In the rows, 128 means zero.
The same turns and mirrors carry the whole set onto itself and the rows of a family onto each other. Which other rows belong to the same family as each row named below? List them in the order they appear above.
These 40 rows form 5 families of 8 rows each.
bom: [112 124 98 100 155 139 118 111 131 118 147 183 161 112 123 109 116 121 134 104 133 114 100 120 120 121 98]
zit: [98 144 109 126 131 112 131 174 149 102 114 151 132 96 133 110 154 104 154 104 168 113 126 100 140 116 131]
Tes: [129 126 97 85 137 151 122 135 138 136 140 176 149 115 111 106 109 134 163 103 135 93 95 135 115 110 104]
fupu: [99 120 102 103 123 112 149 177 140 99 123 151 118 94 137 97 144 118 150 98 152 115 114 102 149 115 149]
benez: [96 139 119 121 133 109 131 174 149 98 111 151 127 100 139 110 151 103 157 101 159 110 130 104 133 114 139]
Kufu: [116 118 98 90 149 141 112 124 133 115 140 191 160 116 118 111 114 122 143 116 126 119 107 117 121 123 102]
tomav: [123 123 99 89 154 140 105 125 126 125 139 184 161 116 130 117 114 131 140 116 133 110 105 116 118 128 104]
Pofi: [116 114 104 97 148 144 116 122 126 124 139 185 163 114 127 117 109 125 142 115 122 113 98 122 117 130 111]
Bup: [96 148 105 126 133 106 132 166 144 111 117 142 128 106 146 111 151 104 148 110 157 117 130 100 136 122 140]
vuvem: [115 115 106 101 150 146 119 120 129 120 141 186 166 105 121 115 113 124 141 104 133 107 92 124 120 125 103]
pidun: [122 123 98 103 139 155 124 127 131 142 144 169 156 123 128 105 113 128 151 108 137 88 96 138 106 119 112]
Gira: [95 129 108 105 118 116 156 176 146 97 121 143 113 99 135 99 140 122 154 102 148 121 118 111 141 107 142]
puba: [124 120 99 94 144 136 104 123 124 120 138 185 164 113 119 119 118 125 147 115 129 112 100 124 120 122 101]
kefop: [90 144 108 125 126 109 134 168 146 98 119 142 122 108 145 114 142 104 153 105 154 121 129 108 128 112 141]
getus: [97 137 101 123 126 109 127 175 140 106 121 144 125 110 148 109 147 101 155 102 161 107 127 104 131 117 151]
migud: [92 134 107 112 123 114 160 165 144 100 125 136 113 97 141 97 141 121 146 94 152 117 114 113 140 106 140]
pame: [126 118 100 97 135 160 120 139 135 136 139 178 157 121 119 106 114 129 159 112 138 90 98 137 108 118 110]
lus: [99 137 103 112 128 114 161 166 144 114 123 137 118 93 138 91 151 122 144 97 158 111 112 106 149 114 138]
Par: [122 125 102 95 156 142 108 121 127 122 141 184 162 108 127 115 118 130 138 106 143 105 98 118 120 124 96]
kerag: [126 132 93 89 141 145 126 124 131 144 144 165 146 123 124 106 107 133 155 104 129 95 96 136 111 115 111]
Bebo: [101 143 112 118 127 118 125 181 145 100 110 146 130 101 139 120 150 104 159 101 166 109 121 101 129 109 137]
rupin: [102 128 106 94 125 116 154 175 137 105 116 140 115 97 144 104 142 124 146 103 143 119 112 100 144 113 148]
moput: [125 126 94 94 137 157 123 134 140 133 145 176 152 123 113 95 120 128 156 106 145 90 101 136 111 109 100]
lomid: [121 125 98 102 148 133 108 113 122 122 143 178 164 111 123 117 119 124 140 108 133 108 96 125 119 121 99]
Rized: [103 132 103 103 121 116 155 178 145 112 117 144 117 98 134 93 149 123 152 109 150 117 120 103 149 117 143]
lavam: [132 123 95 83 141 155 117 138 132 137 141 177 152 119 122 102 118 141 152 111 144 91 99 130 115 116 103]
nad: [117 131 103 100 154 136 110 115 132 123 142 180 160 107 120 121 109 121 147 98 134 107 95 123 118 120 97]
gav: [90 142 112 126 126 113 134 171 150 92 119 146 125 100 137 114 146 104 156 98 163 116 124 110 131 107 133]
sef: [96 125 101 110 128 109 154 166 136 103 128 142 117 94 144 95 144 117 142 91 154 112 110 104 147 115 149]
dibip: [100 129 113 102 127 112 156 172 145 107 116 142 113 100 141 93 146 121 152 101 145 112 121 108 141 114 148]
Gage: [99 131 110 102 129 117 158 168 139 103 119 138 118 87 141 102 146 123 142 90 156 112 102 103 146 107 139]
nobil: [97 149 108 123 132 113 129 167 140 108 115 135 127 107 153 119 148 103 150 100 161 109 122 103 125 112 142]
vozu: [132 124 90 90 133 145 120 127 125 140 143 168 152 124 122 102 118 136 152 113 131 95 97 138 113 115 109]
runu: [123 128 88 94 138 152 123 128 135 141 146 169 148 133 124 96 116 129 151 114 134 95 108 135 106 115 109]
bok: [94 143 116 125 136 105 134 164 145 103 115 143 126 104 147 110 150 102 151 99 157 110 129 106 130 116 142]
bokes: [99 130 115 107 129 113 159 168 147 105 118 142 115 93 138 92 148 120 149 92 154 107 115 110 143 110 142]
tifa: [97 137 105 126 127 113 128 175 144 100 122 148 128 101 140 108 150 100 156 93 171 102 122 105 134 112 143]
tima: [129 128 93 89 145 151 120 128 128 142 145 168 151 122 132 101 116 140 145 109 142 90 99 131 113 118 106]
redig: [120 127 101 91 149 135 106 124 131 124 137 184 158 116 121 123 106 122 153 112 122 115 103 120 117 124 105]
lazil: [132 123 94 91 134 148 120 130 129 135 143 172 154 116 114 102 121 135 154 107 139 91 93 139 116 111 102]

Which other rows belong to the same family as vozu? benez, puba, lomid, dibip, bok, bokes, lazil
Which other rows belong to the same family as tomav? Gira, kefop, migud, Par, lavam, gav, tima
Which other rows belong to the same family as Bebo? bom, Kufu, rupin, moput, Gage, nobil, runu
Which other rows belong to the same family as nad? zit, Tes, Bup, lus, kerag, Rized, redig

The same turns and mirrors carry the whole set onto itself and the rows of a family onto each other. Which other rows belong to the same family as each row named below? List them in the order they appear above.
These 28 rows form 7 families of 4 rows each.
bimi: [124 72 106 115 138 138 145 145]
faro: [129 87 111 106 114 137 111 144]
nozet: [104 86 104 102 112 128 121 151]
sodo: [120 114 116 94 136 93 147 140]
maf: [127 89 119 99 165 117 142 160]
dimi: [137 101 139 124 128 133 127 129]
Teg: [119 97 105 85 125 96 131 151]
bepi: [113 130 108 92 148 128 135 134]
nivuk: [96 118 101 102 127 124 147 138]
vikil: [116 102 99 85 132 133 110 150]
kato: [114 114 89 95 122 132 129 138]
subin: [127 86 118 97 162 118 138 162]
nuger: [130 83 126 97 124 98 123 150]
lek: [112 115 136 123 134 123 151 129]
mikuz: [124 128 116 112 137 129 146 123]
nuv: [117 83 95 109 140 137 151 144]
temup: [107 109 119 88 114 128 111 150]
fatud: [119 102 144 102 118 128 111 144]
Bikaz: [104 129 120 91 126 123 130 140]
duta: [120 90 105 116 147 135 160 137]
nasi: [130 117 143 111 150 129 130 130]
ves: [133 100 139 105 135 94 139 138]
panu: [115 124 146 105 130 124 129 134]
mivok: [120 83 140 123 120 129 125 142]
nef: [125 92 116 96 165 117 143 159]
vopom: [133 88 133 105 133 134 105 146]
Ges: [125 89 113 95 163 117 140 162]
duse: [126 80 116 122 144 137 153 137]

Which other rows belong to the same family as nef? maf, subin, Ges
Which other rows belong to the same family as vikil? bepi, nasi, vopom
Which other rows belong to the same family as kato? faro, dimi, mikuz
Which other rows belong to the same family as Bikaz? temup, fatud, panu

